Each row has a name. After each piece below comes the name of the row it's from, unless a question asks for something else. Each question is about the rows just above it. Some pieces are copies with a little noise. Places in a row count from 0.

[145 130 167  85 158 144] = (124)
[130 170  85 130 175 111] = (40)
[116 130 107  85  82 145] = (97)
[140 129 156 177 174 108] = (107)
asked: [115 131 107  85  82 145]
(97)
Row and place of [108] in the named rows:
(107), 5
The row with [130 167  85] is
(124)

[144 124 154 142 158 118 122 132 139 111 145 168 143  99 109 133 154 116
 125 130 116 124  96 135 153 145 141 144 137 145 118 139 141 163 139 155
 128 125 134]  (150)
[106 135 131 130 111 135 115 144 111 127 140 134 118 132 121 125 122 168
 110 165 136 103 134 145 140 140 125 156 125 119 123 146 122 120 119 104
 131 130 136]  (42)
[110 130 100 110  97 134 133 114 119 143 115  85 107 153 137 128 100 147
 119 133 131 117 151 125 111 122 118 112 129 117 128 110 118 101 109 102
 118 125 135]  (61)
[129 127 116 119 116 130 132 112 146 137 102 105 112 136 140 130 105 141
 137 129 128 140 141 127  92 109 122 106 105 120 122 110 114 104 123 127
 124 126 131]  (64)
[ 99 135 123 126 108 138 122 138 111 136 138 122 124 148 127 122 120 164
 118 155 138 113 146 136 133 133 124 147 148 114 139 142 121 108 112  90
 134 129 131]  (88)
[122 139 132 137 127 135 113 115 110 128 139 130 116 116 109 137 132 122
 112 121 117  98 117 127 139 126 132 146 138 130 101 134 127 127 112 119
 119 124 113]  (86)
[118 135 117 127 117 134 118  98 112 135 123 106 105 125 114 136 116 116
 115 106 112 103 125 117 116 111 126 126 122 125 100 117 118 109 102 112
 113 119 106]  (153)
[116 127 134 127 121 131 132 160 139 129 136 140 142 146 143 117 133 174
 135 173 150 143 148 147 137 147 127 141 146 119 160 146 128 126 139 115
 147 137 156]  (109)
asked: [127 127 117 119 115 129 134 114 147 138 102 104 110 137 140 130 106 142
 139 130 129 140 140 127  92 110 122 106 105 121 124 111 113 104 123 128
 126 128 130]
(64)
asked: [ 96 134 122 125 108 140 121 137 110 137 138 121 123 149 126 124 121 164
 119 154 141 115 143 136 135 133 126 147 148 113 140 142 122 108 113  92
 132 131 130]
(88)
[ 99 135 123 126 108 138 122 138 111 136 138 122 124 148 127 122 120 164
 118 155 138 113 146 136 133 133 124 147 148 114 139 142 121 108 112  90
 134 129 131] is in which row?
(88)
Which row holds [110 130 100 110  97 134 133 114 119 143 115  85 107 153 137 128 100 147
 119 133 131 117 151 125 111 122 118 112 129 117 128 110 118 101 109 102
 118 125 135]?
(61)

[119 121 136 146 149 142 138 147 144 113 117 115 114 142 120 116 118 111
 146 146 118 150 143 145 116 141 135 120] -> (10)
[116 151 121 144 133 116 144 107 111 116 119 144 150 144 122 112 123 147
 158 150 138 109 119 138 146 139 110 106] -> (41)
[143 112 125 127 149 146 138 147 144 113 117 115 114 142 120 116 118 111
 126 146 118 150 143 145 116 141 135 120] -> (33)
[112 142 135 130 113 115 145 114 112 146 145 136 141 117 137 145 142 143
 112 107 144 109 113 113 138 110 134 142] -> (148)
[135 119 120 136 146 135 144 133 134 111 116 120 122 139 107 117 120 124
 119 148 124 132 134 149 124 143 138 121] -> (146)
[115 143 116 115 147 117 102 113 114 113 116 135 141 146 112 110 117 144
 143 156 138 108 119 146 140 145 122 106] -> (151)
Which row holds [143 112 125 127 149 146 138 147 144 113 117 115 114 142 120 116 118 111
 126 146 118 150 143 145 116 141 135 120]?
(33)
Where do [112 142 135 130 113 115 145 114 112 146 145 136 141 117 137 145 142 143
 112 107 144 109 113 113 138 110 134 142] appear?
(148)
The row with [119 120 136 146] is
(146)

[158 131 150 131 128 105 107 128 137 139 103 107 112 133] = (96)
[139 107 150 104 133 137 107 128 112 131 158 128 105 131] = (81)
[105 141 101 149 152 145 138 112 109 114 101 140 141 103] = (116)
[107 110  79 105 107 104 143 136 148 126 146 138 137 146] = (51)
Which row holds [131 150 131 128 105]?
(96)
asked: [158 131 150 131 128 105 107 128 137 139 103 107 112 133]
(96)
Row and place of [109] in the named rows:
(116), 8
asked: [138 106 150 104 134 137 107 128 112 133 159 128 104 132]
(81)
asked: [158 131 150 130 129 104 108 130 138 139 103 108 112 131]
(96)
asked: [112 109 114 101]
(116)
Which row holds these entries in another order? [150 131 128 105 107 128 137 139 103 107 112 133 158 131]
(96)

[143 134 173 108 133] = (36)
[164 104 166 128  98] = (50)
[165 167 145 105 114] = (120)
[ 93 147  95 133 117] = (154)
[144  81 135 133 165] = (102)
[119 130  93 134 127] = (27)
[130] is at row and place
(27), 1
Where in the named rows is [105]?
(120), 3

[126 149 141 104 103 127 127 136 127] -> (133)
[161 161 115  96 131 109 108 130 152] -> (93)
[103 146 125  95 120 126 127 160 122] -> (45)
[168 100 111 138 152 168  89 158 121] -> (134)
[167 163 110 128 130 168 167 108 164] -> (89)
[149 149 110 128 111 116  91 160 149] -> (144)
Where in the named rows is [95]?
(45), 3
The value that (133) holds more than once:
[127]
Repeated in (144):
[149]
asked: [149 149 110 128 111 116  91 160 149]
(144)
Row and place of [164] in the named rows:
(89), 8
Row and place of [163] in the named rows:
(89), 1

[127 127 129 128 128 127 127 134 152 127 169 155 139 126 128 131 127 127
 127 129 128 127 127 127 127 126 128 129]  (22)
[131 128 166 128 129 127 159 129 127 127 130 128 141 129 128 127 172 127
 126 128 128 135 128 130 148 128 129 128]  (5)
[130 127 129 128 128 128 128 128 128 128 130 130 129 131 141 159 172 166
 148 135 128 127 127 127 127 126 128 129]  (49)
[137 131 129 128 128 128 128 128 128 128 126 130 128 127 128 127 127 127
 127 127 128 127 132 138 156 168 168 149]  (72)
Where do [131 128 166 128 129 127 159 129 127 127 130 128 141 129 128 127 172 127
 126 128 128 135 128 130 148 128 129 128] appear?
(5)
Where in the named rows is [156]?
(72), 24
asked: [127 127 127 128 127 132 138 156 168]
(72)
[129 128 126 127 127 127 127 128 135 148 166 172 159 141 131 129 130 130
 128 128 128 128 128 128 128 129 127 130] is which row reordered?
(49)
Which row holds [127 127 129 128 128 127 127 134 152 127 169 155 139 126 128 131 127 127
 127 129 128 127 127 127 127 126 128 129]?
(22)
asked: [130 127 129 128 128 128 128 128 128 128 130 130 129 131 141 159 172 166
 148 135 128 127 127 127 127 126 128 129]
(49)

[124 121 159 107 116 176 121 122 104 110 120 121 127 113 104 116 123 162
 106] = (25)
[109 130 153 125 112 161 104 106 125 125 113 107 131 129 128 125 109 163
 121] = (66)
[147 122 139 105 135 158 142 143 105 110 137 146 112 107 107 118 145 142
 100] = (130)
[133 113 159 109 124  78 137 141 120 114 126 134 176 137 108 107 135 176
 129] = (118)
[127 118 167  98 109 102 121 125 122 112 114 123 176 139 108 106 124 122
 120] = (87)
[105 135 142 142 100 145 147 107 158 107 118 112 122 143 105 137 145 139
 110] = (84)
[118 167  98 109 102] is in which row?
(87)
asked: [149 121 140 106 134 159 141 144 105 109 139 146 112 103 106 119 146 142
  98]
(130)
[100 105 105 107 107 110 112 118 122 135 137 139 142 142 143 145 146 147
 158] is which row reordered?
(130)
Repeated in (87):
[122]

[142 121 138 145 138 111] : (85)
[111 145 116 142 120 132] : (46)
[137 121 126 144 129 126] : (128)
[149 126 127 131 144 128] : (92)
[117 120 120 126 128 136] : (44)
asked: [142 120]
(46)
[136] is at row and place
(44), 5

[ 83  89  83 149 139 107 178] : (80)
[150 151 119 112 105 100 156] : (162)
[ 83  89 157 149 143 152 134] : (135)
[121 122 128 125 121 122 144] : (20)
[113 117 155 146 125 126 130] : (165)
[145 143 116 113 107 101 147] : (138)
[ 79  82 140 139 146 156 138] : (78)
[120 123 130 124 122 124 151] : (6)
[ 83  89 157 149 139 145 130] : (28)
Put [139  89  83 130 145 157 149] back in order: which row is it?
(28)
Where in the named rows is [123]?
(6), 1
Which row holds [120 123 130 124 122 124 151]?
(6)
Which value appears more than once in (80)?
[83]
Which row holds [117 155 146 125]?
(165)
asked: [120 121 131 121 124 123 151]
(6)
asked: [150 151 119 113 105  99 157]
(162)

[129 128 129 129 128 129 129 134 140 147 154 161 165 168 167 163 158 151
 144 137 138 139 139 138 136 135 135 134 135 132 131 130 129 128 128 129
 129 129 128 129 128] : (127)
[134 141 148 154 162 167 168 168 164 158 151 144 144 163 167 151 158 168
 165 137 138 134 136 134 134 135 135 135 135 132 131 130 129 128 128 129
 129 129 128 129 130] : (74)
[129 128 129 129 128 129 128 129 129 130 130 132 134 134 134 136 135 136
 134 135 138 139 143 150 157 162 168 169 166 161 155 150 141 135 130 129
 129 129 128 129 128] : (100)
asked: [165 168 167 163 158 151 144 137 138]
(127)
asked: [134 141 149 154 162 168 168 169 164 157 151 144 144 164 167 150 158 168
 167 137 137 134 137 133 134 136 136 135 135 131 131 129 129 129 128 129
 130 129 128 129 130]
(74)

[ 97 144 116 154 123 143 140 121 126 137 129 131 117 134 164] : (139)
[137 129  99 161 140 127 145 124 130 122 111 115 105 127 100] : (47)
[123 127 138 147 131 136 138 121 137 126 138 138 110 122 133] : (73)
[110 129 115 134 123 142 123 119 141 132 140 144 119 123 159] : (16)
[164 154 140 126 123 137 117 134 131 129  97 131 120 144 143] : (75)
Which value appears more than once in (73)?
[138]
Which row holds these entries in another order? [ 97 116 117 121 123 126 129 131 134 137 140 143 144 154 164]
(139)
Repeated in (75):
[131]
asked: [136 128  98 161 140 127 144 125 129 123 112 115 106 127  99]
(47)
Row and place of [124] in the named rows:
(47), 7
Where do [121 137 126 138 138] appear?
(73)
asked: [ 98 144 116 154 123 143 140 121 126 137 129 131 117 135 164]
(139)

[ 93 132 152 134 124 130 119 144 132 126  94 143] : (123)
[133 150 116 141 124 137 121 110 113 118 139 117] : (111)
[146 111 143 141 136 118 135 121 138 117 154 138] : (98)
[133 150 116 141 124 137 121 120 113 118 139 117] : (37)
[140  98 100  82 145 134 150 106 121 112 140 127] : (52)
[ 90 151 130 162 119 142 113 152 128 110 141 134] : (156)
[133 127 108 108 137 126 120 135 133 117 121 108] : (95)
The value that (52) holds more than once:
[140]
Which row holds [108 137 126]?
(95)
Repeated in (98):
[138]

[117 128 128 128 115 121 123 128 118 131 127 146 114 128 132 129 131 112
 117 128 125 126 126 104 138 133 124 129 128 128 133 116 110 127 125 123
 138 128 116] -> (147)
[127 128 141 123 129 131 116 126 127 120 131 132 126 130 128 128 127 133
 124 139 134 129 129 151 129 134 132 121 132 122 122 118 148 114 128 163
 120 120 115] -> (157)
[119 129 128 121 118 139 128 132 128 149 130 136 168 131 126 128 127 123
 130 128 182 127 123 113 137 119 128 127 122 124 116 128 137 143 130 128
 147 133 129] -> (76)
[163 133 129 139 114 115 124 122 128 129 120 151 116 127 126 130 128 120
 131 132 122 127 126 147 134 141 134 129 118 132 120 121 132 128 131 123
 128 127 129] -> (131)
[163 133 129 139 114 115 127 122 128 129 120 151 116 127 126 130 128 120
 131 132 122 127 135 147 134 141 134 129 118 132 120 121 140 128 131 123
 148 127 129] -> (38)
[114 125 125 141 126 146 130 128 128 128 128 128 118 131 130 126 128 133
 136 132 125 124 126 150 129 136 131 123 127 132 151 119 109 124 128 128
 125 125 117] -> (132)
Where do [119 129 128 121 118 139 128 132 128 149 130 136 168 131 126 128 127 123
 130 128 182 127 123 113 137 119 128 127 122 124 116 128 137 143 130 128
 147 133 129] appear?
(76)
Which row holds these entries in another order? [127 151 128 132 121 131 128 129 129 130 127 123 120 128 147 129 122 120
 118 139 141 131 132 134 114 127 120 122 132 116 129 126 133 126 124 163
 134 115 128]
(131)

[139 140 150 138 164 160 138 138 139]  (58)
[167  98 152 143  97 127 131 172 177]  (94)
[135 167  98 152 143  97 127 131 173]  (137)
[106 146 154 149 156 154 107 169 101]  (12)
[134 127 145 108 145 161 120 182 162]  (71)
asked: [135 127 145 108 144 162 121 182 163]
(71)
Repeated in (12):
[154]
asked: [167  98 152 143  97 127 131 173]
(137)
Which row holds these entries in another order? [139 138 138 160 164 138 150 140 139]
(58)
The row with [106 146 154 149 156 154 107 169 101] is
(12)
asked: [167  98 152 143  97 127 131 172 177]
(94)

[136 135 161 115 134 130 119 118  98 134 152  90 156 146 110 110 127 105
 140 169 119 163 124 123 131 118 122 154 130 114 166 102 122 108 157 104
 113 157 122  98  72 119 134 112 109 142 120 129 118] = (108)
[130 110 138 145 138 151 138 102 132 107  87 128 136  87 133 121 134 132
 116 158 151 109  95 141 100 102 127 146 124 120 132 113 119 113 122 114
 137 126 133 132 134 136 156 161 171  84 167 157 134] = (104)
[136 135 161 115 134 130 119 118  98 134 152  90 156 146 110 110 127 105
 140 169 119 163 124 123 131 109 122 154 130 114 166 102 122 108 157 104
 113 157 106  98  72 119 134 112 109 147 120 129 118] = (62)
[167  95 171 138 146 135 136 130 109 141 124 121 161 133 156 113 113 138
 122 126 136 132 134 116 127 134 114 102 111 137 128 145 107 138  87 132
  84 132 120 102 151 157 100 133 158  87 119 132 151] = (19)
[129 133 157 106 131 134 120 127  84 157 147  75 141 139 118 121 124 114
 132 172 116 178 136 121 143 118 141 140 120 128 132  95 109 122 152 103
 127 155 122 104  81 116 145 114 110 142 101 142 117] = (158)
[138 128 113  87 171 136 122 102 114 109 134 120 133 133 130 132 113  84
  95 126 116 100 138 141 134 119 124 132 102 107 138 157 132 121 137 151
 146 145 127 158 151 161 137 135 167 156 111  87 132] = (159)
[128 136 166 114 132 130 121 118  83 143 146  76 156 146 111 109 121 108
 142 171 120 178 135 121 141 110 128 145 128 117 146  97 118 106 157 102
 117 154 104 105  74 119 146 110 114 139 114 129 121] = (8)
Put [132  87 111 156 167 135 137 161 151 158 127 145 146 151 137 121 132 157
 138 107 102 132 124 119 134 141 138 100 116 126  95  84 113 132 130 133
 133 120 134 109 114 102 122 136 171  87 113 128 138] back in order: which row is it?
(159)
asked: [136 135 161 115 134 130 119 118  98 134 152  90 156 146 110 110 127 105
 140 169 119 163 124 123 131 109 122 154 130 114 166 102 122 108 157 104
 113 157 106  98  72 119 134 112 109 147 120 129 118]
(62)
Put [ 84  87  87  95 100 102 102 107 109 111 113 113 114 116 119 120 121 122
 124 126 127 128 130 132 132 132 132 133 133 134 134 135 136 136 137 138
 138 138 141 145 146 151 151 156 157 158 161 167 171] back in order: which row is it?
(19)
asked: [136 136 162 116 134 131 119 118  99 133 152  91 156 146 110 109 127 105
 140 169 119 163 124 123 131 109 123 154 130 113 166 102 122 109 157 105
 113 157 106  98  73 118 134 112 110 147 120 129 118]
(62)
Put [151 132 119  87 158 133 100 157 151 102 120 132  84 132  87 138 107 145
 128 137 111 102 114 134 127 116 134 132 136 126 122 138 113 113 156 133
 161 121 124 141 109 130 136 135 146 138 171  95 167] back in order: which row is it?
(19)

[ 95 145 137 118] = (122)
[145 123 119 125] = (77)
[135 103 143 129] = (14)
[145 129 109 126] = (140)
[124 161 124 124] = (3)
[107 149 124 141] = (57)
[145 129 104 127] = (117)
[133 118 124 161] = (173)
[125 124 123 161] = (53)
[132 138 123  87] = (65)
asked: [124 163 124 124]
(3)
[161 125 124 123] is which row reordered?
(53)
asked: [ 96 144 135 118]
(122)
Which value appears more than once in (3)?
[124]
Where in the named rows is [127]?
(117), 3

[157 100 108 121] : (149)
[102 148 123 156] : (55)
[101 106 126 101] : (35)
[126 101 101 105] : (17)
[157 139 157 157] : (43)
The value that (43) holds more than once:
[157]
Which value appears more than once in (17)?
[101]
Where in the named rows is [148]?
(55), 1
asked: [103 149 122 157]
(55)
Put [105 101 101 126] back in order: which row is it?
(17)
asked: [158 139 157 157]
(43)
[102 148 123 156] is in which row?
(55)

[135 115 133 115] : (155)
[159 137 156 116] : (143)
[129 142 120 129] : (56)
[131 131 131 132] : (152)
[156 116 160 137] : (115)
[134 180 132 162] : (69)
asked: [158 137 155 116]
(143)
asked: [134 179 131 160]
(69)
Which value appears more than once in (152)?
[131]
Put [116 137 156 159] back in order: which row is it?
(143)
Where do [131 131 131 132] appear?
(152)
asked: [135 116 133 115]
(155)

[107 124 165 142  78 162  83  97 170] = (54)
[107  82 165 142  78 170 115  97 170] = (39)
[ 94 126  93 104 130 137  99  74 172] = (24)
Repeated in (39):
[170]
Put [ 78 162  83  97 170 107 124 165 142] back in order: which row is it?
(54)
asked: [107  82 165 142  78 171 114  96 171]
(39)
[83] is at row and place
(54), 6
Put [ 78  82  97 107 115 142 165 170 170] back in order: which row is it?
(39)

[114 104 133 148 132 103 124 122 128 110 129 101 160] = (193)
[122 133 125 159 112 114 116  97 112 134 107 111 149] = (190)
[167 139 121 121 119 141 118 121 126 159 114 136  95] = (196)
[112  88 146 135 104 127 118 117 118 144 120 134 110] = (4)
[159 142 104 142 115 108 132 159 128 132 136 106 121] = (195)
[113 147 110 150 115 150 123  93 133 125 129 162 110] = (113)
[153  94 108 125 142 154 127 105 127  99 139 110 137] = (110)
[103 110 136 149 125 159 118 151 120 147 106  76 136] = (192)
[143  92  87 149 138 128 119 155 131 161 123 119 131] = (179)
[104 128 148 132 160 101 124 110 122 133 128 114 103] = (167)
Which row holds these entries in another order? [104 106 108 115 121 128 132 132 136 142 142 159 159]
(195)
Repeated in (4):
[118]
asked: [122 133 128]
(167)
[101 103 104 110 114 122 124 128 128 132 133 148 160] is which row reordered?
(167)

[148 153 141 128] -> (13)
[172 137  94 182] -> (83)
[124 114  94  77] -> (59)
[151 141  86 114] -> (136)
[ 85 141 151 114] -> (68)
Where do [114  94  77] appear?
(59)
Where in the named rows is [77]?
(59), 3
asked: [141  86 114]
(136)
Where do [ 85 141 151 114] appear?
(68)
[ 86 114 151 141] is which row reordered?
(136)
asked: [153 141]
(13)

[137 134 140 114 153  99 104 142 140 114 105 125 141 144 138 106 155 140
 112 101 110 139 112 137] = (26)
[127 109 120 149 124 156 157 114 118 146 150 104 114 116 128 149 118 114
 146 155 151 120 148 121] = (119)
[116 146 149 151 124 109 114 127 114 149 157 120 151 148 128 114 121 120
 118 155 156 146 118 104] = (34)
[122 133 109 144 143 154 151 107 114 141 147 114 109 110 118 148 128 103
 144 155 142 109 145 113] = (101)
[103 107 109 109 109 110 113 114 114 118 122 128 133 141 142 143 144 144
 145 147 148 151 154 155] is which row reordered?
(101)
Which row holds these entries in another order? [155 146 124 127 114 114 104 114 150 120 149 151 118 109 118 146 121 157
 149 120 148 156 116 128]
(119)
asked: [115 145 149 151 124 110 115 127 113 148 157 120 151 148 128 115 122 120
 118 154 156 146 117 104]
(34)
asked: [121 134 108 143 143 154 151 106 114 140 146 114 110 110 119 149 127 103
 143 157 142 108 144 114]
(101)
[151 107 114 141 147] is in which row?
(101)
asked: [137 135 140 114 154 100 105 140 141 114 104 125 141 145 138 107 154 141
 113 101 110 139 112 139]
(26)

[107  85 109 134 107 148 107 107  93 107 130  81  77 132 146  97 110 130
 107] = (90)
[130  81  77 148 107  88  85 110 146 132 134 141 123 129 107 109  93 130
  97] = (106)
[149 109 164 118  90 140 113 160 111 121  93 139 144 181  89 181 145 120
 120] = (48)
[ 97 130  93 109 107 129 123 141 134 132 146 110  85  88 107 148  77  81
 130] is which row reordered?
(106)
[107  85 109 134 107 148 107 107  93 107 130  81  77 132 146  97 110 130
 107] is in which row?
(90)
Put [ 77  81  85  93  97 107 107 107 107 107 107 109 110 130 130 132 134 146
 148] back in order: which row is it?
(90)

